[ 86 177  97 114 156 162 179  86 115 145 165 114 100 155 161 101 170 159
 112  95 106 105 213 156 113 112 108 104 168  99 158 110 147 207 113 168
 155 177 109 133  94] -> Z133
[129 147 129 121 126  48 105 102  55 107 152 129 128  82  50  95 126  98
 154  95 140 132 129 163 125 120 110 133  46 118 121 120 121  98  65 159
 122  98 135  99 167] -> Z723
[168 124 165 131  99 117 118  81  99 123 133  98 191 107 147 171 118 107
  94 190 165 160 115 146  77 178 126 163 110 163  99 167 100 100 138 111
 111  93  86 125 172] -> Z280
[129 105 125 135 121 126 107 163 152  98  48 159 128  65  99 122  50  98
 154 132 121 129  82 110 129 121 140 121  95 118  46 126  95 102 129  98
 133  55 167 147 120] -> Z288
[117 144 124 144 144 129 113 181 158 140 159 149 110 182 122 129 158 138
 165 103 122 104 124 127 186 135 128 142 138 116 184 109 182 128 134 136
 127 162 147 105 120] -> Z250
order: [120 147 167  55 133  98 129 102  95 126  46 118  95 121 140 121 129 110
  82 129 121 132 154  98  50 122  99  65 128 159  48  98 152 163 107 126
 121 135 125 105 129]
Z288
row of Z133
[ 86 177  97 114 156 162 179  86 115 145 165 114 100 155 161 101 170 159
 112  95 106 105 213 156 113 112 108 104 168  99 158 110 147 207 113 168
 155 177 109 133  94]
row of Z250
[117 144 124 144 144 129 113 181 158 140 159 149 110 182 122 129 158 138
 165 103 122 104 124 127 186 135 128 142 138 116 184 109 182 128 134 136
 127 162 147 105 120]
order: [ 95 167 129  98 163 159 140  46 121 126 133 154  55 129 121 132  50 152
 128 129 126  98 102  95  48 120 105 147 118  99 107 120  82 121  65 135
  98 125 122 110 129]
Z723
row of Z723
[129 147 129 121 126  48 105 102  55 107 152 129 128  82  50  95 126  98
 154  95 140 132 129 163 125 120 110 133  46 118 121 120 121  98  65 159
 122  98 135  99 167]

[149 146 162 131  92 134 105  93 156 104 137 186 108 144 118 108 136 185
 113 145 198 113 151 145 128 135 151 114 138 131 114 138  93 127 105 156
 122] : Z133
[141 153 138 140 114  98 126 117 137  96 176 159 156 153 121 114 167 153
 143 133 201 124 155 144 132 147 144 136 139 134  80 185 110  99  87 147
 156] : Z892
[136 153 159 201 167 132 117 134 153  96 155 110 176 114  87 121  99 138
 156  81 147 144 133 139 124 147 141 185 114  98 126 153 144 156 137 140
 143] : Z250
order: [156 147  87  99 110 185  80 134 139 136 144 147 132 144 155 124 201 133
 143 153 167 114 121 153 156 159 176  96 137 117 126  98 114 140 138 153
 141]
Z892
order: [139 114 155 153 138 147 153 167 156 124  87 114 159 147 143 185  99 137
  96 153  98 156 141 132 117 176 144 126  80 144 140 121 136 201 134 110
 133]
Z892
row of Z250
[136 153 159 201 167 132 117 134 153  96 155 110 176 114  87 121  99 138
 156  81 147 144 133 139 124 147 141 185 114  98 126 153 144 156 137 140
 143]
order: [ 80  87  96  98  99 110 114 114 117 121 124 126 132 133 134 136 137 138
 139 140 141 143 144 144 147 147 153 153 153 155 156 156 159 167 176 185
 201]
Z892
row of Z133
[149 146 162 131  92 134 105  93 156 104 137 186 108 144 118 108 136 185
 113 145 198 113 151 145 128 135 151 114 138 131 114 138  93 127 105 156
 122]

[121 172 107 108  98 126 136 166 135  84 111 167  91]  Z373
[ 55 145 110 108 150  78 190 147 106 208 102 156 155]  Z871
[105 138 137 149 157 152 160 110 108 154 110 186  89]  Z69
[145 105  96 108 169 120 129 127 106 113 139 186 141]  Z133
[162 138 112 137 122 146 105 151 137 143  92 138  93]  Z895
[ 96 128 118 126 148 101 134 123 136 114 138 156 130]  Z125
[105 138 137 149 157 152 160 110  96 163 168 182 116]  Z338
[122  97 137 144 180 117  94 138 139 171 134 144 104]  Z288
row of Z133
[145 105  96 108 169 120 129 127 106 113 139 186 141]
order: [ 93 162 138 112 137 122 146 105 151 137 143  92 138]
Z895
order: [155 156 102 208 106 147 190  78 150 108 110 145  55]
Z871

[135  55 101 158 155 112] : Z373
[213 129 148 145 103 107] : Z288
[151 109 103 165 170  96] : Z895
[145 148 107 129 213 104] : Z338
[134  61 105 157 154 114] : Z892
order: [104 107 129 145 148 213]
Z338
row of Z288
[213 129 148 145 103 107]
order: [129 107 145 213 104 148]
Z338

[150 140 108  90 160 145 155 120] = Z892
[139 131 133 133 105 122  96 104] = Z895
[112 131 124 116 150 137 124 122] = Z133
[ 72 180 134 108 191 139 133 151] = Z125
[155 140 145 120 150 107  90 160] = Z250
[140  90 150 145 108 120 160 154] = Z69
[ 90 125 185 144 109 131 113 111] = Z288
[139 121 133 133 105 122  96 104] = Z280
[169 138 115 154 120 143 105 144] = Z338
order: [154 140  90 150 145 108 120 160]
Z69
order: [ 90 108 120 140 145 150 155 160]
Z892
row of Z338
[169 138 115 154 120 143 105 144]

[ 64 120  66  93 191 143] -> Z895
[ 89 125  55 120 122  82] -> Z125
[ 65  88  61  91 156 101] -> Z338
order: [120 122  82  89 125  55]
Z125
row of Z125
[ 89 125  55 120 122  82]
order: [101 156  91  61  88  65]
Z338

